Named turns come first, each shown by rows before and after it. Which turns, in which order, take the first row of each pair that follows to the second? Write the first one first, as in the answered first pair.
turn vano:
[-16   2  14   9 -21  26  17   6] -> [  9 -18 -12  23   1  21  15 -16]
[-13   9  17  -8 -10  -1  -2  12] -> [15 -6 12  6 -5 20 -8 -9]
[  6  16   6  -5  -4  21 -14   2] -> [ 17   5 -15  -1  12   9 -13  -6]
[ 12  -4 -10  -8 -15 -19  -3  -9] -> [  5   1  -2 -11 -23 -19  -3  -3]
turn tadup:
[ 15  -3  17 -10 -42  -8   9  -3] -> [-20  12  21  -6 -15   9  29  21]
[ 18 -10  13   2  -6  18 -10  -7] -> [ -2 -17   2   5  -9 -10  24   1]
[ -8   5 -15   1  45  -1  10   8] -> [ 30  -4  -9  -4  24   1 -25 -15]
[ 23  -8  -4  -1 -10   0 -20 -13] -> [-17  -4 -11   3   3 -12  22   8]
turn motan:
[-21   2 -11  -1   5 -27  23  15] -> [ -6  11   6 -16 -21 -30 -10  10]
[13 -5 -5  8 22  0 -1 -4] -> [  4   7   2   0  23   0 -12   6]
[  1 -11   1  15   9  24  16  -1] -> [-12  13  14  -4   8  21  -5  13]
[  1   9  13  -7   0  28 -28  -2] -> [ 15 -15  -2  14   5  29  -3 -18]
Now pairs of rows:
(two turns a pair)
[ 12  -7  -6   6  -4  -4   5 -18] -> [ -7  15  10  -9  -1   4 -10  -1] : tadup motan
[  9   2   4  -8 -14   9  -8  -6] -> [ -6  -2 -11  -2   5  -2  17   4] : motan vano
[ 17  -3  -3  -1 -11  -9 -15  -8] -> [-11   4  13   4 -12  14   9   8] : tadup vano
[-15   1  10   8  -1  12  14   7] -> [-14  10  13   3   4  16  -6   7] : vano motan
[ 19 -12  -4   1  28  15 -35 -19] -> [ 16 -11  -9 -14  11 -25 -35 -16] : vano motan
[ -3  -4  12  12 -21   3  14   0] -> [  3  -2  14  12 -22   8   5  -3] : tadup tadup
[ -4  18   8  -1   2   7 -30  15] -> [-21  19   1   1   6  -8  -3  27] : tadup tadup
[ 11   0  -7  -1   0 -10 -14 -17] -> [ -5  13  -5  -6  11 -10 -14  -2] : motan motan
[ 22 -12  12  16 -16  16   6 -10] -> [11 -1 14 16 -4 30  6  0] : tadup tadup
[-15   9  14   0 -15  15  -2  12] -> [-18   6  10  -1 -20   1  10  13] : tadup tadup
[ -4  -4 -15   0  16  11   6  16] -> [  4  -6 -17   3  18  11  -1   9] : tadup motan
[ -2   9  13 -14 -12 -21   0   5] -> [  4 -11   0  13   5   7  28  -6] : vano motan
[ 10 -21  -5  14 -10 -10  22 -10] -> [ 25 -17   3  14  -8  13  -4 -16] : tadup tadup
[ -6 -14 -11   8   2 -12  26  -1] -> [ -2  13  14 -16  -8  -4 -26   3] : motan tadup
[  9   1  -3 -10  -6  -4  -6 -16] -> [-14  10  -1 -12   8  -6   5  -3] : vano tadup
[ -4  -9   4  13   7  19 -14  17] -> [  0  -3  -3   6  10   6 -27  16] : vano motan
[ -9  -1  15  -7 -42 -19   6   1] -> [-18  13  19   8   2  41  -1   9] : motan tadup
[-10   1  21  -6 -13  38 -24  14] -> [ -3 -36  -5  16 -21  12  29  -1] : motan tadup
[-10  -2 -25 -23   5 -40   2   7] -> [ 11 -27   1  -2 -39   3  25 -10] : vano motan
[-10   9   7  -8  -2  -5   8  11] -> [13 -9 -1  8 -2  5  7 -8] : tadup motan
[ -3  11  12 -13 -25   2  -8   9] -> [-21   6  -3   1   1   2  19  18] : motan motan
[ -3  -1  22   4 -29  28   8  -1] -> [-15  -4 -24  -1  10 -29  21   5] : vano vano
[  8   2  19   1  -4  10 -10   8] -> [-5  4 11  8 10 10  8 15] : motan motan
[ 10   4  -5 -10   0 -12 -21  -1] -> [ 11   4   4 -10 -10  -1 -23  -1] : vano vano
[ -4  -6 -23  -2   5 -21  27  -3] -> [ 17   7   1  -4   9  26 -21 -11] : tadup motan
[  4   9  -5 -34 -22 -25 -16  13] -> [ 37 -11 -17 -14 -13  -4 -23  -9] : vano vano
[ 12 -10 -17   8  13   0 -14  -5] -> [  8   0  -9  -1   9   2 -29   0] : motan motan
[ 14 -12 -31   7  24 -26   1 -15] -> [-20  31  22 -18  -2   8 -21  15] : motan vano
[  2  -4 -17   3  29  17  -5  -6] -> [-19   6 -12 -17   3 -25   4   9] : tadup vano
[  5  -5   9   3 -25  -9   4   0] -> [-13  10  13  -3 -13  -9   5  14] : motan motan
[ 1 -2  0 19 12 22 12 -2] -> [ 17  -5   2   2 -22 -16  -6 -10] : motan tadup
[ -2   5 -20   5  40 -22 -11   5] -> [ 24 -13 -20  11  18 -21 -14 -14] : motan motan
[-12  -3  12   0  -9 -12   4   9] -> [-13   0  16   3  -1   6  -1  12] : motan tadup
[ -9 -10 -20  14  33  10  14  -2] -> [-13   6 -21  -9  23 -27  -1   4] : tadup vano
[-10   9 -12   5  18  -9  -5   7] -> [ 10   0   6   7 -19   7 -12  -7] : vano motan
[-11   5  -2  13  13 -12  18   0] -> [  8  11  15   6  -6   6 -17 -11] : motan vano
[ -9   2   8  15 -12  17  30  -4] -> [ 16  -4   1  20   0  26   9 -20] : motan vano
[ 18   6  -9  -5 -12  -5   2 -13] -> [11 13 -8 -3 12 14 -2 -7] : motan tadup
[ -1  17 -12 -30  17 -12 -26  17] -> [ 35 -24 -14   2  -8  18  -1 -17] : vano motan
[  5   3  -4  -9   1 -14 -11   7] -> [ 14 -14  -5   6  -5  -1   5  -3] : vano motan
[  3 -12  -4  -1  -7 -14   8  -6] -> [-12   6   9  -3   0  11   2   8] : vano tadup
[  6   1  -8   6  19   9 -10  -6] -> [ 10   1  -5   4  14   7 -15  -7] : motan motan
[ 14   2   4   3  -5   8 -19  -4] -> [  7  -1 -13   3  15 -14  -9  -2] : vano motan
[-8  7  0 -5  6 10  7  8] -> [ 0  0 -9  1 12  9  7  1] : vano vano
[  6  -3  -6  -5  19  -9 -29   5] -> [-13   4   0  -9   8 -24 -13  18] : motan vano
[ -9  15  12 -16  -8  -6 -12   0] -> [-14  15  11 -17  -5  -6  -7   2] : tadup tadup
[  4  -9   4   9 -24  -4   2  -8] -> [-20   3   0  11  10  12   9   7] : vano tadup
[ 6  0 15 -5 -3 28  1 -7] -> [-14   3   6  -9   4   1  28   6] : tadup motan
[-12   2  33 -12 -25  26  -2   7] -> [-26  -3  18   3  -1  27  27  13] : motan motan
[ 29 -20  -9  11  -9   2  -8 -20] -> [ -8   6 -16 -10   3 -40  -3   7] : vano motan
[ 13  -7  -6  -2 -13 -18  -2 -13] -> [ -8  15   1 -14  -5 -18 -12   8] : motan motan
[ -7  17   5 -12  -1   9   0   4] -> [ 12   3  -4 -10 -14  -3  -4 -13] : tadup vano
[  1   6  -2 -15   4 -10 -13   3] -> [ -4  10   0 -15   7  -6 -10   6] : tadup tadup
[ -8  16  -1  -1  35  21 -22  -5] -> [ -3 -15 -18   4   0 -36  21 -16] : motan tadup
[ -9  -2   4 -13  -5   4 -13 -11] -> [-21  -3  -3  -5  10   4   3  -3] : motan motan
